One turn moves every row onto another: examples first, then more rows asked:
k_99: [-7 -1  1  8 -5 -9  3  6  9 -1  0  6  2]
k_56: [-8 -6 -2 -6 10  8 -9 -1 -9  6  1 -2 -4]
k_580: [-2  0  0  9 16  1  6  0 -3  9 -4 -6 10]
k_672: [-14  -4   3 -10  -3   1   1   7   8   0  -1   5   1]
k_316: [-1 -1  1 -4  7  3 -2  2 -6 10  6 -3 10]
k_942: [-1 -1  6 -3 12  0 13  4 13 -2 -9  7  5]
k_314: [ 0 -1 -4 -4 25  4  1 -3  1  0 -3  0 -1]
k_687: [ -7   0   1   8  -3  -4   0  -2   9  -1 -13  -3  -7]
k_815: [ 2  3 -4 10 13 -6 -3 -6 -3  5  0 -4  2]
k_490: [ -8  -4   5 -10  10   1   8   0  11  -8  -9   6  -8]
k_192: [-12  -8   8  -9  -6   2   0   6   4   3  -3   4   0]
k_767: [-11   2   1  -7   7   0   7  -3  12 -10  -6   5  -8]
k_418: [ -9 -12   0  -7   6  -4   0  -4  -5  -4   7  -2 -10]
k_850: [-1 -3  7 11 -6 -5  5  4  6 -3 -3  4 -3]
k_973: [-13   5   2   9  -1   1   1  -4   4  -4 -11   1  -6]
k_262: [ -1 -10   3  -5   7  -8   7   2  -2  -2  13   0   1]
k_134: [ 1  0  7 -1  9  3 14  3 13 -5 -9  5  2]
k_843: [ -9  -1   7  -4  -1  10   3   5   8   5 -13  -3   5]
k_33: [ -7  -2  -3   4  20   5   3  -6  -3   4 -11  -7  -1]
k_364: [  1  -4  -1  -5  12   3  -1  -5  -6  -1   4 -10 -11]
k_525: [ 3 -6 -2 -9 10 -2 -1  0 -3  0  9 -9 -6]
k_298: [ 6 -7 -3 -3 10 -4  0  4 -2  5 10 -7  1]
k_236: [  0  -3  -1   2  15   9  -2  -3  -8   3  -2 -10  -7]
k_289: [ 5 -2  1 -9 17  0  5 -2  0 -4  9  3  1]
k_267: [-3  3  2  4 11  0 11  6 13 -5 -5  9  5]
k_754: [ 5 -3 -2  5 19  7  1  2 -5  6 -1 -7  0]
k_208: [-13   2   4   1   5  12   3   6   5   3 -11   5   6]
k_830: [-12  -3   6   0   1   8   2   6   4   9 -14   1   5]
k_118: [ 8 -4 -3  4 16 -1  2  6 -2  6  5 -6  3]
k_824: [ 1 -5  2  2 11 -4  9  4 -2  6  8 -1 12]
k_576: [-10 -10   6  -6  -4   5   1  11   7   2  -5   5   0]
k_606: [ 0 -4 -1  4  7 -6 -5 -6 -7 -3  8 -1 -9]
k_658: [ -3  -2   6   9  -3 -11   6   1   7  -2  -3   4  -1]
k_875: [-12  -8  -2  -4  14   4  -1  -6  -5  -1  -5  -6 -11]
k_465: [ -8   0   3  11   2  -5   2  -4   5  -2 -13   1  -9]
k_552: [ -5  -5   1  -7   9  -1   7   2  15  -9 -10   5  -8]

k_525 moves to k_364
k_830 moves to k_942
And these:
k_314 moves to k_815
k_843 moves to k_134
k_208 moves to k_267
k_262 moves to k_418

One turn moves every row onto another: examples first, then more rows asked:
k_894: [ -1   4  15   5   7  -5  -6   2 -10   5   6   2  -1   6  -3   3   3  13
   2  15  -9 -12]
k_496: [ -2  -6  -1  -5  10 -11  -4   8  -5   8  -9  -9  -1   4  -9  -7  10  19
  -1  10   4  10]
k_410: [-5 -8  0  9 11  5  7 -1  1 -5 -2  2 -5  1  6 -5  2 16  8  8 -4  3]
k_730: [  7  12  14   6   6   1  -1  -1   1   7 -11   1   6  -8  -4  -2  -2   8
   7   8  11  -1]
k_964: [-12   0   2   1   5   1  -6   8  -1  19 -10  -4  -2   0  -6   1  -3  22
   3   5  -2 -10]
k_209: [-14   4  -1   1  10  -8   6   6  -5  11  -4 -10   1  -1  -8   0  -6  19
  16   5   6 -10]
k_909: [  2  10  13   0   8  -9 -17   2  -6  -2  -2 -11 -13  -3   2   0   3  12
   9   3   5   3]
k_462: [-11   3   3  -8   5  -6  -5   6  -5  -2  -3  -2  -5   5   5 -13   0   5
  13   3  10   2]
k_421: [ -4   3   0   6   0   6   0   6   3  -2  -8   6 -14   4   1   3   2  12
  12  10   5   0]
k_773: [ -6   8   8   6   7  -9  -5   8 -17   7   0   5  -6   0   0   5  -4   9
  12   3 -10   0]
k_885: [  4   2  -3  -6  17 -12 -13   8  -6  -3  -6  -4   9  -7  -1  -3  10  15
   6   2  -3  -5]
k_108: [ -4  -8  17  -9  18  -5 -11   8  -8  -5  -9  -6  -2  -3  -5  -1   3  10
   8  -3   6  -6]
k_554: [ -5   7   5  -1   1   5   1  -2  -3  -2  -6  -8  -4   1 -13   0  -5  14
  -7  -1  11 -14]
k_841: [-10   3   5   0  -6   4  -6  -1  -6 -12  -5   2   2   0  -9   1   0  26
   0   5  -4  -6]
k_438: [ 10   0   8  11  -2  -4   2  -2  -1  13 -12  -4   4  -1  -3   4  -3  12
   3   3  -2   5]
k_113: [-5  0  7  4 -2 -6  1  6 -3 -5  8 -4 14  3  0  4  4 12 10  4 -9  5]
k_902: [  7   0   8   9  17  -2 -12   5  -1   5   0  -8   6  -1 -12   0   6  19
  -4   1  -1   2]
k_126: [  1  -6   4  -3  -3  -8   3   0  -8 -10  -3  -4   9  -1  -1  11  10  10
   7   2  11  -9]
k_920: [  8   0   6  -5   3  -3   2   2   2 -15  -8 -12   3  -2 -10   5  -1  16
   7   4  -5 -11]
k_536: [ -7   8  12   5  -2  -7   8   8 -10  -2 -11 -10  10   0   1   8  -1  13
   1  -6   3  -1]

k_410 moves to k_894
k_438 moves to k_964
And these:
k_113 moves to k_902
k_108 moves to k_126
k_841 moves to k_909

